Each path below is one point turned by a fixed rotation once a step. After each direction that follows a path, write how fast that rotation turns it, in degrees a step (0 if it stays still).
Each turn is a multiple of 5 degrees from 10 to 175, or 0.
Each row of a path follows its step; steps can be skipped.

step 0: [-24  18 -28   0  25   5 -15   9 -18 -24  -6 -13 -30 -16 -20  24 -17  -3
  11 -22   1 -33  15 -19   1  40  26  23 -28   3  -1   0  13 -10 -43 -22
  -9 -17  -9  12  14  -5  -1  20  -6  13 -32  -9  17 -15  -1]
step 1: [-15  -6 -11 -22  25   2 -17   6 -43  18  12  -7 -10   4 -10 -15  11   6
   3 -18  23  11 -16  -2   3 -39  29 -15  -5  37   9 -30   1 -22  18 -31
  16 -24   2  38   6 -21  10  14 -17 -28  18   8   7  18  -2]
step 3: [  2  -8  -8  -7  15  26 -25  16 -26 -24  -2 -32 -24  13  21  53   2 -13
  22  17  -6  22  22 -37  -4  -4  11  18 -23  36  18  35   8  -4   0  16
  24 -17  -2   0  -3  16  11  -9 -12   0  -6 -10 -14  -4   4]
step 4: [  8 -34 -10 -17   1  -7 -21 -17   6   7  32   1   3  33   8   4  18  17
  23  -6   1   2  -3 -16  15 -20  17 -20  14  34   5 -47 -27 -20   8   5
  -5  -8  -4 -11  13  14   9  -5  20  20  22  30 -19 -14  43]
step 5: [ 21 -20  34  13  20  10  13 -35  18 -46   1   9 -22  20   6  12 -41 -12
 -21 -15 -23 -14   2 -32 -11 -13   8  10 -18 -11  -6 -22 -10 -18   1  -8
  -2  -3 -13 -10 -19  18   2 -31   0  27   7 -15  22 -12 -17]
step 6: [ -4  11  14 -10 -18   7 -22  -3 -21 -10   6  -6  -1   1  35   2 -26  34
 -12 -19  15 -18  -4 -40 -23  14  -1  -4 -20  12  26  10  34  15  -1 -15
  36 -26 -11 -19   2  28  -6  11  -7   5  24  35 -24  16  13]
step 7: [ 10   7  18  29 -14 -31  -6 -31  -8   2  31   7 -31   7 -19 -20  41  29
  22 -27   0 -25  10 -17  -4 -28  25   1  12 -20   9 -32   0  21   6   4
  34  25   2   1   8   7   7   8  14   4   2  11  13 -20  -5]
step 8: [-11   9  -6 -20  30  22 -18 -18  -7 -25  -6 -15 -27  -5  27 -17   3  -3
 -20 -30  -4 -31   6 -14   9   6  -4  20 -21 -18 -49   0  16 -26 -24  18
  24   8   7  10  -9  24 -29  16   3   4 -24  -4  27  -6 -17]
step 9: [-14  13  -8   8  -3  25  -2   2 -31  26  11  -4  -1 -11  16  -3  -8  -7
  17  -3  54 -35   2  -2  28 -20  44   0  -6   9  -7  -4  20  -7 -20  -4
  35 -11   7   7  14  -6  17  -6  12  -4  34  -5 -19  42   6]
step 10: [-19  20   8 -20   0   2  -3   4  11   0 -26  -3 -29  30 -31  -1   6   2
  36 -16  27 -25   0   1  -8 -30  -9  13  18   6   8 -54  24 -15  12  25
  -1  12   4 -17  -9  -9   8 -14  11 -13  -8 -42  20 -23   4]
Speeds:
[  8  -1  -2   1  -5 -10  -8  -1  -5  10  -6   3   2   4   0   3  -2   1
  -1  -4  -5  -5   4  14  -1 -14  -3  -8   6  -4   5  -6   1  -2  -5   2
   4  -7   6   6  -2   1  10  -2   5  -5   3   6   4  -7   5]
130
[  4   5   5   0   1  -4  -9  -9  -3  -9   6  -7   5 -11 -10   2   5   1
  -7  -5   9   9   7  -1  -5   2  -3  -7  -2  -5   7  -1   2   1  -3  -6
  -1   3   6   5  -4  -4  -4  10  -3   0   2   4   9   5  -2]
60
[  1  -4  -3   4  -2 -13  -4   3  12   1  -4  -4  -6  -4   9 -10  -3  -2
   4  -7  -2  -2  -1  -4  -4   5   4  -6  -4  -4   3   1   7  -1   2   1
   3   6   6   0  13   1  -1 -10   0   0  -5   8   8  12  -3]
40
[ -7   9   0  -6  -1  -4   3   3   0  -1  -6  10  -3  -2   2  -4  -5   7
  -4   8   2   8   0   0 -12  -6  -7   6   1   4  11   1   4   0   3  -8
  13  14  -4  -1   0  -1   4  -5   1  -2   7  -1   1  -5  -2]
85
[ 1  6 -2 -2 11  1  8 -1  4 -2  6 -1 -2 -4  7  7 -1 -8 -6 -9  8 -9  9  7
 -4  5  0 -7  4 11 -3  2 -6 -6 -2  1 -5  9 -9  4  4 -1  8 -3 10  1  4  3
  0 -1  5]
80
[  2   8   4 -14  -1   5  -5  -3  -7   3   3   2   3   0  10  -3   1   1
  -5   4   3  -2 -10  -1  11  -3   4 -13  -1  -2   7   1 -10   5  -3   0
  -1   5   4  -9  10  -8   0  -1  -3   1  -4   7  -6  -1  -5]
145
[  3   1  -5   6 -11  -6  -4   5   6   1  12  -7  -2   7   2  -1   1   2
  -3   0  13   4  -1   2  -1  -7   1   6  12   1 -14  -3  -3   3   5  -7
   1  -2  -3  -5   2 -12   3   0  -6   3   5   5  -2   0   1]
135

step 0: [  7   1  10 -15 -39   2 -40 -56  -8  12  -6 -19  20  -2   6 -22  34  -9
  -2   9  -6   1  10  21  -5  37 -13  13  14   7 -23 -11 -16  38 -16 -16
  -7 -11   8 -15  36  -9 -35  13   6  39 -19  10 -16  -5  11]
step 1: [ 21 -39 -11  -4 -17 -11 -32  16   5  11 -10  21   1 -29  -1 -14  26  -8
 -19  -1  13 -13  17  -3 -10  41 -10 -28  -3  25   1  -7 -18   9   1   5
  11 -18  17   5  16 -45  11  35 -11 -30   9  -3 -28 -51  23]
step 2: [-29  -8 -13   9 -16   7 -32  -9   7 -21   3  -9 -21   4 -24  -2   5  -5
  17  41 -11 -30 -22   3 -10   4   8 -21   3 -42 -29  -3  -8  21  -6  -6
  35 -23  -2 -14  12 -21 -15  15  13 -37 -26  20 -27 -40 -31]
step 3: [-32 -52  40  16  11  -5  -5   6   9  24  10 -17  -9   0 -16   5  24  35
 -24   0 -12   1  18  27 -10  31 -12 -25  10  -3  -2  12 -10  34 -18 -13
  44 -23  30 -23  22  -4   6 -13 -12  11 -10  -1  -4   7 -27]
step 4: [ 11 -24  11 -24 -25  22  19 -12 -29  -4  21  -6  19 -21  -3 -18  12 -24
   0  12 -12  -2  10  -6 -28  -8 -23 -16   4  15 -39  29  14  33 -33   7
  39 -16  27 -24  17  -7 -16  46   9 -26   0 -13  19  12   7]
step 6: [ 16 -10  14  20 -29  -6 -15   4  25  35  50  16 -26 -17 -27  11  10 -37
  -6  -8 -12 -41  -4  16 -22  23   3 -18  -5 -16  -6  28  -9  14  15 -24
   2 -30   6   3  22 -21  21  12  34  -7   1 -20   7 -25  10]
step 7: [-20 -58  17  -4  11   3 -26 -23  -6   7  21  11 -19  18  -9 -21   5 -33
  45  15  26  11  10  17 -29   1   0 -11  -6   1 -14  20   1  19   1  17
   8 -42 -16  -2  33   5 -12 -18   6  -8 -37  27   3 -18 -10]
step 8: [ -6 -39  20 -31 -17 -23  21  33  -6  35  25  43 -16 -27 -15 -30  19  24
  -8  -1 -13  12   0  -1  -3 -15   1  -8  11 -23 -17  -3 -14  17   3  23
  22 -10  17   6  40   7 -11  29 -17  21 -29 -11  -6 -13 -20]
step 9: [ 10 -14   5 -62 -23  28  -6   1 -18  -3   6  13  -4  -3 -21   2   0  -6
  27  12   7 -47  -8  16  23  15 -54 -33   2 -19 -16   9  -3  -5  -5 -11
   1 -33   3 -20  11  -9  -3  20  -3   5 -24 -27  25  14 -24]
step 10: [  1 -22  23  -2  -8 -17 -31  15   6  -7  14  18 -19 -42  10   2  28 -14
  20  25 -15   7 -38  -9  20  51 -21  -6  16  17  -3  47   1   1  31  18
  14 -28  23  -6   7  31   5 -23   5  -7   3 -18   8   2 -11]
Speeds:
[ -5   5   8   3 -13  -1   1  -3  -4   4  -2   6  -1  -1   8  -2   2   3
  -2  -8  -1   5   1   2 -12  -6   6  -7   1  11   0   1   1  -1 -11   6
  -5  -3  -1  -4   8   2  -6  -5  -8  -2  -5   9   0  11   4]
95
[ -2  11   4   1  -8   7   3  -7  -1   1  10  -3   3  -5  -7   1  -4 -10
   4  12   2   0  -5  -4   1  -6   8  -6  -5  -6  -8  -7   4  -4  -9  -1
  -2   3  -3  -4   4   3  -5  11   6   4   7  -3  -2  -1  -1]
160
[-15  -2   3   1   1   5   4   4   3   3   6   9   0  11  -1  -1   3  -3
   5   1   0   2 -13  -8  -1   2   1  -3   9   4   0   2  -7  -1  -2 -10
  -1  -2   3   0 -12  -6   6  -5   8   0   2   9  -6  -1   5]
85
[  4  -1   7 -10   2   1   0  -3  -1  -7  -7  13  -3  -3  -3  -6  -1  -5
   0   4 -10   2  -7   4   7   1   3   1   1   0   7   2   4 -11   4   5
 -14  -9  -2   5  -4   4   2   3  -3  13  -2   1  -2   2  -5]
25
[  0   3   5   0  -2   9  -1   9   0   0  -1   4  -7 -12  -5  -2  -2  10
  -3   3   3   3   4  -2  -2  -4  12   4  11   2   4   7   2  -3   8  -8
   4  -2   8   5   8   4   1   2  -2  -2  13  -2   3  -6   8]
160
